Each row is where one point has got to under a steady rotation. How many steps took it there?
The counts run from 0 to 376.
[ 5.19 -0.15 -0.05 -0.03 -0.82 -1.81 -1.87  4.21 -2.26  3.14 -2.97 -0.27
 -1.19  1.67 -3.03  0.78  1.02  0.31  2.19 -2.75 -0.10 -1.60  0.83 -1.04
  5.26  1.47  1.31 -0.33 -4.31  0.73  2.10 -0.35  1.23 -1.80  1.60 -1.78
  0.06  2.88 -0.18 -0.08  5.02  0.93  1.01  0.27] | 192
[ 4.26 -0.54 -1.28  0.86 -1.06 -0.74 -3.01  1.38 -2.46  3.03 -3.45  0.26
 -0.64  2.27 -2.00  0.97  0.21 -0.90 -2.16 -0.66 -1.11 -1.18  1.78 -0.90
  3.47  3.36 -0.32  3.07 -0.67 -0.94  3.44 -2.61 -2.35  2.14  3.23 -3.66
  2.45 -0.71 -1.46  0.19  3.33 -0.28  2.53  3.50] | 198
[ 2.55  0.69 -2.39  2.46 -0.01 -1.59 -3.76 -1.20 -2.92 -0.55 -3.74  1.54
  3.79  0.16  0.08 -0.42  1.30  3.94  1.22 -1.43 -2.30 -0.74  1.95 -1.39
  1.58  1.88  2.62  2.34 -1.49 -1.96 -0.45 -2.49 -0.95 -3.53  2.62 -2.20
  0.94  1.76 -0.49  4.61  1.55  0.86  4.89 -0.37] | 24
[ 3.54 -0.09 -2.48  1.42  1.57 -2.44 -3.04  5.05  1.09  1.45 -4.93  0.08
  0.76  0.31 -3.11  0.54  3.71 -0.71 -1.78 -2.71 -1.10  0.31  2.13  0.02
  2.87  4.62  2.31  0.83 -2.01  1.77  2.76 -0.70 -1.85 -2.04  0.98 -3.02
  1.14  0.91 -0.22 -0.49  2.74  0.65  0.91  0.15] | 216
[ 6.76  0.45 -4.33  2.01 -2.68 -1.09 -2.67  1.27 -3.72  3.41 -2.39 -2.77
  0.25 -0.50 -0.83 -0.64  1.22 -2.44 -0.74 -1.73 -2.26 -0.80 -0.65  1.15
  2.27  0.97 -1.11 -3.26 -1.10 -1.44  0.62 -2.48  2.03 -0.49  3.26 -2.94
  3.19  1.42  0.86  0.11  1.31 -0.34  1.23  1.67] | 330
[ 2.56 -1.15 -1.18  4.20 -0.21 -4.38 -2.24 -0.37 -2.47 -0.55 -0.41  1.21
  3.27  1.00  0.49 -2.72  3.33  0.56  1.35 -1.47 -4.47 -1.19  1.69 -0.79
  0.41  2.19 -2.75 -2.09  0.99  0.42  5.38 -1.34 -0.19 -2.38 -1.77 -2.91
  3.89  0.83  0.70  2.79 -0.13  0.07  2.46 -0.47] | 116
[ 2.80  1.14 -0.21  3.90 -1.04 -1.83 -5.25 -2.25 -4.59 -0.33 -2.19  1.26
  3.47  0.22 -0.43 -1.49  1.44  1.11 -0.03 -1.79 -1.63  1.40  2.17  1.22
 -0.66  4.64 -2.04  2.20  0.54 -1.66  3.60 -1.82 -0.61 -1.40  2.64 -1.46
  2.45  1.09  0.26  3.73  0.70 -0.49  2.75 -0.20] | 47
[ 3.40  0.85  0.70  0.80 -1.15 -0.59 -2.48  0.20 -2.61  1.57 -0.48  2.16
  2.75  2.54  0.88  0.26 -0.06  2.97  3.24 -2.28 -0.31 -0.43  2.74 -1.02
  4.46  2.01  1.84  0.30 -3.12 -0.31  1.21  0.46  0.13 -4.61  0.89 -1.94
  0.87  0.92 -0.91  3.35  4.91  1.00  4.25  0.20] | 2
[ 1.80 -0.91 -1.77  2.88  0.12 -2.96 -2.49  0.79 -3.00  0.59 -2.10  1.15
 -0.04 -0.63 -3.22 -0.78  2.31  3.54  4.28 -1.01 -3.64 -1.43  1.71 -1.82
  1.12  0.49 -0.77 -2.54 -1.26  1.18  1.38 -1.51  1.16 -5.33  0.02 -2.88
  2.14  3.76  1.83  2.06  0.86 -0.64  1.72  1.40] | 163
[ 4.15 -0.97 -3.61  1.33  0.22 -3.68 -1.72 -0.05 -0.70  1.71 -4.47  0.64
  2.30  1.25  1.50 -0.55  1.26  0.20 -2.62 -0.59 -1.48  0.54  0.90 -2.43
  1.97  1.40  1.35  1.40 -1.01 -0.85  0.71 -3.68 -2.63  0.54  3.31 -3.49
  1.62  1.33  1.58  2.57  1.89 -2.12  5.07  1.66] | 15
[ 2.80  0.72 -3.09  2.29  0.65 -4.21 -3.93 -0.46 -0.92  0.75 -3.61  0.32
  0.86  1.14 -0.80 -2.17  3.31 -0.89 -0.53 -1.15 -1.86  2.74  0.93 -1.56
  1.71  2.72 -1.29 -2.20 -1.24  2.88  3.68 -0.97 -1.44 -4.19 -0.07 -2.37
  1.01  2.99  1.70  3.46  3.13 -0.24  2.11 -1.79] | 235
[ 3.71  0.23 -0.91  1.28 -0.63 -1.19 -0.71  1.13 -1.23  1.37 -1.43  1.64
  3.61  0.13  1.60  1.71  0.63  3.58  2.66 -3.00 -1.41 -0.85  2.46  0.67
  3.00  1.18  2.98 -1.00 -1.80  0.39 -1.15 -0.53  0.26 -4.51  0.96 -3.14
  1.65 -0.52 -0.21  2.72  1.30 -0.23  4.98  4.61] | 272
[ 4.34  0.17 -2.44  1.76 -1.51 -0.52 -5.10 -0.19 -0.22  2.32 -2.24 -1.10
  2.28  2.31 -0.21 -1.79  1.52 -1.77 -1.08 -0.92 -1.40  1.74  2.45 -1.78
  3.07  3.56 -0.33  0.56 -1.81 -3.48  2.68 -1.45 -0.31 -1.61  3.65 -1.89
  1.66  0.47 -0.23  0.80  4.61 -0.95  2.79 -1.78] | 8
[ 2.96  0.03 -3.44  2.17 -1.10 -2.19 -4.85 -0.47 -0.36  2.12 -2.03 -0.64
  2.15  2.32  0.34 -2.65  1.76 -1.75 -0.87 -0.88 -2.51  2.50  2.43 -2.18
  2.40  2.53 -0.93 -0.02 -0.24 -2.35  2.99 -1.76 -0.84 -1.53  2.74 -1.80
  1.65  1.24  0.29  1.95  4.05 -1.74  3.41 -1.77] | 7
[ 4.90 -0.94 -0.50  1.17  0.81 -2.83 -1.08 -0.56 -4.19  1.48 -4.55  0.51
 -1.46 -0.02 -2.90  0.27  0.58  1.57 -0.38  0.98 -0.41 -1.60 -0.68 -2.97
  2.13  1.21 -1.34 -0.13 -2.44  0.75  2.53 -3.03  0.14  0.32  1.67 -3.96
  1.75  4.45  3.64  1.66  3.43 -1.45  1.44  1.47] | 173
[ 5.08  0.23 -0.20  0.02 -1.64  0.06 -2.99  2.24 -3.34  3.41 -2.32 -0.51
 -1.57  1.88 -3.41  0.29  0.41  0.13  1.49 -1.40 -0.21 -1.22  1.79 -0.64
  5.10  2.16  0.24  0.51 -3.57 -0.45  2.37 -0.47  1.08 -1.64  2.35 -1.97
  1.00  2.15 -1.17  0.15  5.63  1.11  0.75 -0.56] | 191
[ 6.69  0.31 -3.26  2.23 -1.10 -0.57 -1.36 -0.87 -3.60  1.25 -2.84 -2.12
  1.24 -1.15 -1.81 -0.79  2.26 -0.97 -0.51 -0.48 -1.17 -0.92 -1.67  0.28
  1.75  1.69 -2.09 -4.77 -2.09  0.26  0.71 -1.24  1.78 -2.32  0.00 -4.16
  3.43  2.05  3.16  1.13  2.68  0.99  0.30  0.56] | 101
[ 2.99  1.63 -4.80  1.88 -2.27 -0.83 -4.53  0.45 -2.48  2.33 -2.83 -0.62
 -2.35  0.92 -2.49 -0.41  1.75 -0.26  1.99 -0.96 -3.08  1.21  1.15 -0.09
  3.57  0.62 -0.21 -3.40 -0.62  1.50  0.58 -1.20  0.69 -5.24  1.33 -2.55
  1.88  1.77 -0.62  1.75  2.42  0.83  1.51  1.54] | 211
[ 1.24  0.96 -1.95  3.27  0.11 -2.65 -4.31 -1.59 -1.64  0.97 -3.06  2.07
  0.74  1.15 -0.62  0.19  1.72  0.59 -0.58 -0.97 -3.04  1.90  2.14  0.38
  1.22  3.64 -1.16 -0.47  2.04  2.62  3.84 -1.96 -3.21 -3.06 -0.93 -3.77
  3.63 -0.67  0.24  3.48  0.24 -0.93  3.22  3.28] | 227
[ 2.92  0.84 -0.79  1.65 -2.55 -1.73 -2.91 -1.53 -2.77  2.68 -0.31  1.45
  1.20  2.14  2.18  0.42 -0.39  0.06  1.99 -1.82 -2.12  1.18  2.32  0.56
  3.36  1.69 -1.40 -2.78  0.14  1.14  2.67 -0.01 -0.12 -4.17 -0.40 -3.25
  3.21 -1.25 -0.01  3.11  2.54 -1.54  4.92  4.10] | 250
[ 1.52 -0.11 -1.40  3.15 -1.43 -4.66 -4.86  1.73 -2.03  2.21 -1.08  0.84
 -0.73  2.15 -2.19 -2.29  1.77 -1.13  2.26 -1.55 -4.29  1.19  3.14 -0.72
  2.56  1.77 -2.71 -0.94  0.91  0.79  5.31 -1.07 -0.03 -2.32  1.28 -1.22
  2.78  2.23 -0.11  0.87  1.53 -1.55  1.77  0.02] | 187
[ 4.33  1.00 -3.68  1.43 -0.58 -0.74 -2.74  0.16 -0.86  3.06 -4.41 -0.86
 -1.44 -0.19 -1.82  1.43  1.19 -2.12 -2.25 -0.54 -1.14  1.83  0.87 -0.03
  2.92  3.12 -1.32 -2.03  0.23  1.83  1.66 -2.00 -1.82 -1.24  0.78 -4.83
  3.48 -0.05  1.31  0.24  2.31 -1.57  1.62  4.88] | 219
[ 2.79  0.27 -0.85  1.30 -0.11 -2.31 -3.36 -0.02 -2.35  0.21 -1.96  1.68
  3.64  3.30  1.09 -0.72  1.63  2.01  1.03 -1.90 -1.27 -0.51  1.76 -1.35
  3.57  2.31  2.26  1.69 -2.72 -0.51  2.68 -0.28 -0.99 -4.00  0.99 -1.65
  0.47  1.28 -1.14  4.28  3.96  1.82  4.29 -2.71] | 254
[ 2.92 -0.52  0.10  3.13  0.84 -0.60 -4.24  1.55 -1.35  0.54 -3.50 -0.09
  1.36 -0.17 -5.24 -0.91  2.58  0.62  0.29 -0.79 -1.38 -0.74  3.63 -1.68
  1.13  4.68 -1.13  1.94 -1.72 -2.04  4.44 -1.71  0.09 -1.00  1.63 -2.70
  2.03  1.95  0.11 -0.58  3.64  0.05 -0.09 -1.53] | 167
[ 4.67  1.29  1.65  2.90 -1.25  0.24 -4.60 -0.49 -4.21  1.08 -1.10  0.48
  3.79 -0.14 -2.13 -0.21  0.79  0.91  1.52 -3.42 -0.44  0.78  3.17  2.72
  1.47  4.80 -1.23  0.96 -1.44 -1.84  2.82  0.63  1.54 -3.24  2.41 -0.80
  1.67  0.12 -1.01  1.57  2.71  0.22  1.68 -0.39] | 49
[ 4.63  0.09 -2.53  2.72 -0.43 -0.65 -2.52 -0.52 -3.15  0.26 -2.92  0.36
  3.29  0.13  0.33  0.28  2.31  0.28 -3.27 -1.30 -2.21 -2.50  0.10  1.43
  0.60  4.24  0.44  2.25  0.65 -1.50  2.36 -3.04 -2.23  1.39  1.45 -3.83
  4.13 -1.33 -0.92  2.41 -0.37  1.45  2.89  2.25] | 87
[ 3.02 -0.27 -1.39  4.26 -1.07 -2.50 -3.33 -1.75 -2.88  0.04 -0.09  0.08
  2.75  1.49 -0.02 -2.85  2.45 -0.59  0.48 -0.45 -4.10 -0.93  2.04 -1.05
  0.29  2.91 -3.57 -1.70  0.75 -0.78  5.53 -1.06 -0.27 -1.92 -0.56 -2.68
  4.29  0.76  0.51  2.27  1.07  0.60  1.79 -1.07] | 117
[ 2.34 -0.29 -0.90  1.42  0.00 -3.40 -3.12  2.57 -0.59  0.79 -1.77  1.71
  3.97  2.65  1.05 -1.52  2.41  0.83  1.39 -3.06 -1.47  0.13  2.69 -0.97
  3.48  3.21  1.90  0.84 -2.59 -0.52  3.45  0.09 -0.93 -3.82  0.81 -1.25
  0.41  0.93 -0.97  3.15  3.50  0.97  3.86 -2.52] | 255
[ 5.65  0.52 -1.56  2.34  0.30 -3.63 -3.19  0.00 -3.50  0.93 -3.96 -0.08
  2.51  0.21 -0.34 -2.28  1.73 -0.94 -1.61 -2.02 -0.38  0.60 -0.57 -0.31
  1.15  2.73 -1.01  1.15 -2.85 -0.97  3.16 -2.08  0.32  0.24  3.63 -1.09
  0.51  3.80  2.40  3.47  2.27 -0.21  1.98 -3.03] | 55
[ 5.34 -0.55 -0.73  1.78 -0.23 -2.53 -1.23 -0.59 -3.42  1.89 -4.13 -0.11
 -1.66 -0.60 -3.11  0.25  0.66  0.56  0.84  0.40 -0.92 -0.83 -0.38 -2.29
  2.31  0.13 -1.94 -2.21 -2.36  1.34  1.86 -2.68  0.92 -0.70  1.43 -4.41
  2.61  4.34  3.96  0.54  3.41 -2.26  1.49  2.60] | 172
[ 5.69 -1.06 -1.20  1.23 -0.17  1.59 -0.87  0.80 -2.14  1.97 -3.48 -0.91
  0.60 -0.02 -3.15  1.66  0.77  1.98  0.01  0.66 -0.47 -3.72  1.38 -2.22
  3.04  2.54  1.14  0.44 -3.03 -2.36 -0.38 -2.54  0.55 -0.16  1.68 -5.23
  2.91  1.01  0.91 -0.65  3.74  0.17  1.75  3.11] | 151
[ 3.50  0.23 -1.39  3.06 -2.11 -3.53 -3.02  1.96 -3.46  2.34  0.24  1.04
  3.08  1.14  1.72 -0.54  1.16 -0.82  1.44 -3.97 -3.56  0.15  1.99  2.94
  2.07  2.23 -1.62 -0.90  1.71  0.09  3.42 -0.22  0.29 -1.24  1.61 -1.60
  3.56 -1.23 -1.44  1.93 -1.45 -0.93  3.39  3.21] | 68
[ 6.12 -0.30 -1.42 -0.32 -1.27 -0.79 -1.09  3.20  0.32  3.78 -2.30 -0.30
  2.21  0.83  0.30  0.96  0.28 -0.67  1.05 -3.01 -0.11  0.76  2.27 -0.22
  4.98  2.12  1.77 -2.15 -3.81 -0.53 -0.10 -0.06  1.63 -2.96  2.00 -2.44
  0.37  0.64  0.54 -0.26  4.66 -1.38  3.59  1.31] | 11
